In the data rows, 128 means zero.
Some points:
[175 186 140 128 150  88 114 107 152 176 122 128 124 123 172  69 159 124
 166 137  71 178 133  86 181  77 178  86 163 112 222 210  80  77  76 152
  67  98 142 118 111 149 174 146 148 125 141 114]
[149 107  29  70 140 127 147 167 143 134 195 105 150 120  80 239 200 147
 145 171  96 125  94 151 170 143 141 162 120 130 191 112 154 112  68 183
 158 127 160 174 113  91 132 162 106 101 147 139]
[136 111 149 155 112 100 160  82 131  74 151 130 130  72 162 111  68 121
  53 157 144 143 124 160 184  94 169 126 128 102 111 189 235 165 157 156
 211 106  99 146 191 148  52 197 187 142 116 204]
[ 83 181 112  92 111 114 110  90 166  84  84  92 130  80 115 110 113 180
 177 108 165  60 183 171 232  89 116 103 122 187  68 141 186 134 156 141
  93  89 111 147 102 103 184  79 114 214 217 139]
[106 107 136 131 145 137 123 196 128  88 146 198 206 171 162  91 102  78
 193 129 133 144 127 156 108 119 115 142 200 190 140 164 109 134 135  95
 143 121 128 219  81 195 117 128 105  40 204 144]
[105 217 137 124 157 182  60  89 157  73 171 147 139 129 161 185 146  80
  94 129 103  74  51  85  97 217  89  56 120 150 100 159 134 153 173 158
  98 121 114 129 172 136 163 183 166 108 148 119]
[125 168 213 149 113 141 151 163 101 110 218 121  61 156 119 120 150 162
 132 142 157  91  60 108 184  64 112 155 163 101 119  93 147 123 119 132
 102 183  12 146 166 145 159  88 150 123  79 112]
[191  74 122 124 121 140  64 105 118 203 103 150 216 183 170 105 173  73
 142 139 162 199  92 163 122 166 135 164 112 135 121  86 196 192  72 122
  74 128  97  98 133 135 213 141 157 175 104 168]
[182  67 122 132 130 187 122 114 109 189  78 104 143  82 187 147 137 117
 164 139 136  85 116 150 162 159 149 137 132 102 125 100  40  59 117 155
 170  91 119 179 204 188 104 102  85 187 152 134]
[147 163 115  43 193  67 171 119  37 181 119 156 124 143 137 107 101 178
 138 168 146 108 152 162  55 143  82 103 167 144 170 170 162 182 210 177
 143 160 123 106 150 147  88 129 151 173  98  90]
[116 104 136 131 160 181 175  84  88  38  77 111 116 102  72 123  95 165
 161 167 177 130 159 127  81 190 204 140  83 146 203 149 106  71  96 109
 111 134 112 130  93 189 189 207 149 132 118 135]
[137 103 111 176 106 140 105 169 102 196 126 119 194 120 148 152 137 133
  85 157  66  56 165  48 158 117  94 182  89 175 154 174 132  87 162  88
 155 157  59  88  52 129 144 192  90 152 138  98]
[198 231  51 196 102 140 181  87 130  57 166 125 120 181 160  84 163 150
 103  48  94 133 147 102  65 138 111 195 132  96  90 158 129 167  63  90
 130 119 139 179 148 126 105 120 109 172 128 100]
[135 178 180  77  95 162  87 151 135 120 166 105 141 136  85 105 120 175
  69  95 193 146 114 141  77  91 109 182 141 151 138  73  65 132 112 128
 120  36 127 146 132  69  68 198 226 165 179  74]
[ 30 142  76 121 137 168 147 117 191 150 153 111 122 123 157 131 107  49
  96 145 141 143 166 147  65 131  90 156 130  82 177 143 127  95 124 194
 109 204 107  93 132 130  89  41 201 178 172 106]
[135 110 176 183 177  65 113 126 178 156 156 140 100 193 100 198 132 151
 128  70 153 168 161 209 133 132 162 116  46 235 131 173  73 100 102 165
 150 168 120 122 166 153 109 136 105 131 131 154]
[ 79 204 134 101  90 121 193 192  78 120  83 130 220 177 205  84 134 144
  33 112 151 121  70 138 127 131 105  84  73 129 146  68  75 105  94 168
 145 190 172 110 108 121 143 119 119 116  94 163]
[131  84 100 121  78 124 138 147 143 172 184 141 129  88 102 109 166 123
  95 168 120 153 136 160 118 101  68  25  44  89 117 155 105 131 119  76
  66 119 130 200  65 217 118 136 127 141  97 119]
[165 129  65 225 159  86 189 156 116 169  87 161  92 146  69  81  78  73
 151 156 169 141  29 103 117 180 123 132  79 134  60 139 110  94 146 173
 117  85 115 138  79  42 108 144 181 139 125 136]
[117  63 142 106 130 169  88 150 162 150  98 185  65 118 121  72  81 123
 155 100 115  94 134  61 127 104  44 165  57 162 170 154 154 128  86 156
 130 144 198 195 163 128 143 141 143 126  86 201]
[161 125 105 203 132 122 141 146 164 139 112  75 128 171 104 144 181 125
 195 102 189 118 139 116 115  89  40  88 169  95 191 108 146 116 158 104
 205 112 172  98 108 181 181 151 148 119 138 158]
[134 159 115 123  67 129  53 133  46 142 126 114 171 139 144 150 130  75
 217 106 167 168 158  72 132 121 217 105  29 106 183 127 153 118 183 103
 133 125 125 162 156  79  75  60 150  75  98 107]
[ 46  93 139 139 134 157 206  37  80 128  93 194 148 109 116 243 131 129
 151 109  67 179  81 103 135  67 107 106 154 159 176 105 125 156 162  74
  95  96 122 152 118 112 108  93 125 189  85 179]
[170 142 126 122  46 192 178 247 129 114 158 115  97 102 162 184  99 152
 122 104 115 120 183 120  95 112 180 135 207 169  49 167 125 136 162 184
  71  95 157  94 142 121 194 110 138 132  66 157]
[143 134 152 132 132 171 179  79 149 200 143 135 109  73 108  86 190  91
 168  65 130  68 125 134  90  99 185 158 100 168 147  77 144 155 167 144
 107 145 141  73 100 144  89 181  71  67 168 204]
[ 93 155 204 169  64 119 156 103 103 104 170 159 140  54  79 101 185  97
 116 121 143 156 154 124 180 213  72 168 166 160 136 118 129 144 104 190
 163  90 172  87 112 163 142  72 120 106  64  40]
[ 35 158  50 142 170  81  89 113 169 150 125 149 129  30 146 147  84 190
 138  87 191 162 169 132 165  91 136 178 188 120  69  95 149  91 147  86
 115 120  99 145 175 107 150 190 123 110  36 110]
[166  94  91  35 161 135 156 111 173 127  69 162  48 142 147 140 167 122
 117  93 131 101 122 110 127 113 160 119 129 164  76 156 125  68  69  87
 182 136  80  82  50 150  84  94 186  63 119 111]
[ 98 112 124 177 145 119 109 153 124  88 119  26 112 103 186 113  74 156
 164  90  55  74 109 211 105 105 127 133 116 115 125 118  73 251  83 157
 124 117  74 108 105 105 115 128 157  95  86  63]
[144 168 149 142 157 218 135 118 118 178 115 180 163 114  63  99 141 137
 165 156   1 153 170 196 142 109 122 105 116  97  88  98 110  94 136  93
 195 184 154 141 149  85 172 129 173  93 144 120]
[168 104 172 120 194  78 133 141  81  67 152  25  97  88 167 140 125 111
 162 119  92 161 145 141 131 153  82 128 150 182  76  97 181  21 128  44
  74 197 179 135  95  99  66 149 147 149 146 137]
[130 148 132  92 189 100 142 174 161  92 122  97 136  89 103 132 153  91
 116 175 155  87  29 175  79  76 156 209  92 130 119 215  83 143 136  39
 167 100 180  73 169 137 147  83  97 137 110 123]
[132  86  81 141 165 111  26 130  16 113 156 145  59 110 111 118  90 169
  57  86  87 186 131 121 108 121 139 123  96 100 138  77 151  99 166 145
 144  56 119  90 112 166 171  51  76 102 200 184]
[108 110 125 169  82 116 103 133 123  76 191 193  99  98 226  93 169 161
 149 194 168  88 131 121  75 121 142  83 152 139 114 114 132 157  39 111
 164 147 137  82 137  28 129 129  98 172 171  94]
[119  84 112 191 120 158 129 114 145 184  58  78 119 167 129 105 181 174
  48 147 128 106 112 160 113 139 147 112 149 177 168 141 207 106 147  93
  93 131 180 172 179 123 152  92 112  40 135  54]
[153 199 147 110  60  97 101 158 115 106  56 157   0 118 146 171 107  54
  84 141 143 132 149 193 168 172 122 166 174  97 161 116 100 187 148  79
 122 184 127 149 128 108 127 173 117 158 140 134]
[ 72  42 120  86  23  61  98  78  99 152 156 105 157 159  90 131  91 174
 181  61  94 148  78 104 117 196 143 159 140  55  76 157  97 105 169 111
 132 174 152  91 158 155 179 130 136 113 178 143]
[137  82 164 101 163  93 123  59 124 180 210 104 129 171 128 125  67  85
  82 116 156  70 176  89 158 179 171 109 146  87 138 102  83 163 155  77
 151  95 160 176  88  62 195  50 133 114 108 173]
[ 76 101  73 106 158  94 153 178 127 117 141 135 113 218 115  98 135  67
 119 168  91 131 162  52 205 134 192 119  86 128 101  24 119 189 158 119
  99  89 181  96 188 192 124 147 140 144 145  77]
[ 64 166 228 110 126  77 155 108 158 137 101 128 123 152 174 183 102 142
 159 131  98 103 172 158 104 122 109 160 112  40  65 118 202  83 103 160
 102  27 127 128 102 120 118 157  60 110 131  82]
[104  91 172  92 156  93 149 211 122 149 109 111 171  98  36 109 157 122
 114  42 112 151 157  53 113 216 172  43 155  65 128 127 157 163  93 102
 150 121  49 138 186  96 129 103 101 150 168 155]
[ 89 158 112 122 116 238  84 122 133 179 129  64 104 211 101 102 108 138
 139 194 141 185 103 119 145 146 140  92 151 164 103 166 129 136  96 107
 196 109 138  93  82 137  52 148  61 156  95 161]
[140  72 116  92 139 143 132  82  63  57  82 126 145 170  96 126 168  57
  77 133 181 128 161 135 131  44  69 116 154  89  83 183  87 134 138 189
  89 161  92 113 161  61 119 171  87  98 128 101]
[171 110 136 163 173 174 111 136 157 128 136 208 188 130 110 167  66 192
 130 124 145 126 117 127 213 162  96 110 162  72 200 140 122 135 120  99
  28 142 161  35 129 131  44 102 121 101 145 135]
[165 130 180 141 114 139 100 124 153 101  94 139 146 108 141 163 156 196
 103 144 156 157 111  47 142  98 172 153 143  75  67 101 138 200 141 212
 146 220 188 183  51 151 154  97 138 130 151  64]
[153 145 127 116 116  75 102 110 194  63  97 116 135 131 135 115 173 179
 131 242  98 132 179 139  82 152  87 143 134 120 115  94  74 154 193 156
 104 111  55 129 141 119  65 101 147  94  92 229]
[204 119 114  95 107  91 132 106 223 107 111 116 129 118  70 110  24  85
 132 132  93 132  83 133  80  80 135  82 146 191 174  66 157  70 127 132
 170 154 111 129 137 142 135 136  34 159  94  74]
There is one direction along which these points spread out most. Take the direction at right angles to it along which they spread out most. Then take the direction at right angles to both along which they spread out most. Go by this last direction. Where along it does each point below lie, from 0 to 99? 50 is the average, and the first point above lies past it. One standard deviation of the points above along it is 16.
[131  84 100 121  78 124 138 147 143 172 184 141 129  88 102 109 166 123
  95 168 120 153 136 160 118 101  68  25  44  89 117 155 105 131 119  76
  66 119 130 200  65 217 118 136 127 141  97 119] 59
[106 107 136 131 145 137 123 196 128  88 146 198 206 171 162  91 102  78
 193 129 133 144 127 156 108 119 115 142 200 190 140 164 109 134 135  95
 143 121 128 219  81 195 117 128 105  40 204 144] 57
[117  63 142 106 130 169  88 150 162 150  98 185  65 118 121  72  81 123
 155 100 115  94 134  61 127 104  44 165  57 162 170 154 154 128  86 156
 130 144 198 195 163 128 143 141 143 126  86 201] 48
[168 104 172 120 194  78 133 141  81  67 152  25  97  88 167 140 125 111
 162 119  92 161 145 141 131 153  82 128 150 182  76  97 181  21 128  44
  74 197 179 135  95  99  66 149 147 149 146 137] 19
[135 110 176 183 177  65 113 126 178 156 156 140 100 193 100 198 132 151
 128  70 153 168 161 209 133 132 162 116  46 235 131 173  73 100 102 165
 150 168 120 122 166 153 109 136 105 131 131 154] 37
[170 142 126 122  46 192 178 247 129 114 158 115  97 102 162 184  99 152
 122 104 115 120 183 120  95 112 180 135 207 169  49 167 125 136 162 184
  71  95 157  94 142 121 194 110 138 132  66 157] 49
[ 93 155 204 169  64 119 156 103 103 104 170 159 140  54  79 101 185  97
 116 121 143 156 154 124 180 213  72 168 166 160 136 118 129 144 104 190
 163  90 172  87 112 163 142  72 120 106  64  40] 65
[130 148 132  92 189 100 142 174 161  92 122  97 136  89 103 132 153  91
 116 175 155  87  29 175  79  76 156 209  92 130 119 215  83 143 136  39
 167 100 180  73 169 137 147  83  97 137 110 123] 50
[ 89 158 112 122 116 238  84 122 133 179 129  64 104 211 101 102 108 138
 139 194 141 185 103 119 145 146 140  92 151 164 103 166 129 136  96 107
 196 109 138  93  82 137  52 148  61 156  95 161] 59
[ 72  42 120  86  23  61  98  78  99 152 156 105 157 159  90 131  91 174
 181  61  94 148  78 104 117 196 143 159 140  55  76 157  97 105 169 111
 132 174 152  91 158 155 179 130 136 113 178 143] 40
[116 104 136 131 160 181 175  84  88  38  77 111 116 102  72 123  95 165
 161 167 177 130 159 127  81 190 204 140  83 146 203 149 106  71  96 109
 111 134 112 130  93 189 189 207 149 132 118 135] 38
[204 119 114  95 107  91 132 106 223 107 111 116 129 118  70 110  24  85
 132 132  93 132  83 133  80  80 135  82 146 191 174  66 157  70 127 132
 170 154 111 129 137 142 135 136  34 159  94  74] 33
